In the rows, 128 means zero.
Each named move below is a turn or a mirror, shown by a few rows before and after it. Which moves, in which order, take the first row of each later pair to the second? The first pair is answered.
move z_780:
[141 102 104 135 155 120 147 122 130 156 120 163] -> [140  92  99 135 149 118 138 123 134 156 124 162]
[118  78 102 118 115 114  88 147 111 135 142 128] -> [144 116 128 118 164 141 154 129  70 132 111 107]
[128 133  91 133 184 155 143 114  87 134 119 178] -> [112 107  72 135 146 134  97 134 114 143 148 192]
[118 105 138 125 135 150 110 114  77 154 123 110] -> [109  96 130 124 120 141  97 117  88 152 131 110]
move z_817:
[138 127 144 117 111 105 117 116 156 130 146 102] -> [147 135 140 101 140 122 136 105 148 138 142 107]
[102 139 160 110  82 139 105 103 154 131 129  88] -> [120 142 144  77 143 161 129  83 137 159 133 115]
[122 125 138 129  81 127 123 157 153  91 123 143] -> [143 149 146 104 142 153 168 130 123 109 112 156]
move z_277:
[114  86  97 182 117 119 136 177  98  98 120 134] -> [107  82  93 151  84 110  91 161 138 117 162 144]
[135 154 140 112 145 151 140 125 112 141 127 126] -> [131 157 154 136 121 139 139 134 119 125 119 107]
[140 135 134 105 160 145 144 109 122 135 134 154] -> [128 144 155 150 130 134 152 127 120  98 106 123]
[133 149 109 116 183 138 164 118 110 175 106 158] -> [109 157 154 184 117 114 163 148 122 124  79 104]
move z_992:
[171 139 153  97 117 145 124  94 141 143 141 147] -> [164 124 148  96 112 143 107 106 143 145 150 152]
[122 119 100 128 116 119 114 152 131 128 148 146] -> [132 153 121 119 146 138 157 133 108 127 120 127]
[116 138 142 110 106 112 122  92 147 166 129 127] -> [122 120 124 105 133 120 124  97 138 169 133 147]
move z_104:
[104 149 190 105  98 123 115 133 110  91 127  98] -> [ 98  93 120 122 157 129 115 167  69  94 125 154]
[122 132 144 135 115  89 144 164 139  97 121  65] -> [117  81  92 121 150  88 121 175 133 122 144 117]
[139 136 130 121 158 143 151 122 115 136 128 141] -> [137 143 135 104 144 135 140 107 131 145 140 139]
[137 117 133 119 129 121 112 122 176 165 134 149] -> [141 133 163 160 128 121 152 129 148 134  97 117]
Now pairs of rows:
(2 to 3 moves a pair)
[ 59  84  60 161 105 133  93 160 114 103 117 127] -> [ 98 187 145 118 125 161 171  89 105 109  91  69] -> z_104 then z_780
[121 145 136  75  34  94  44 106 213 145 158 113] -> [133 174 154  57  55 107  65  82 212 158 156 104] -> z_817 then z_780
[123 102 148 209  79 100 115 178 101  83 110 112] -> [170 194 200  97 136 140 164  81 110 149 134 101] -> z_780 then z_277 then z_817
[ 92  53  81 199 104 123 110 176 116  97 117 144] -> [103  47  49 156 151 138 111 155 110 132 135 180] -> z_277 then z_277
[141 126  86 184 182 158 153 116  96 106  86 128] -> [152 144  85 158 197 168 154  98 105 126  98 130] -> z_104 then z_277
[110 112 151 177 160 143 216 117  76 100  91  98] -> [ 93  94 151 202  99 114 180 143 104  80 102  86] -> z_817 then z_817
[144 130 106  88 212 154 161 104  99 169 143 174] -> [150 174 164 124 180 156 202  99  93 131 101 117] -> z_817 then z_817
[108  86  90 109  83 103  69 134 171 146 184 160] -> [129 164 182 176  99 119 178 129 108  79  88  73] -> z_992 then z_277
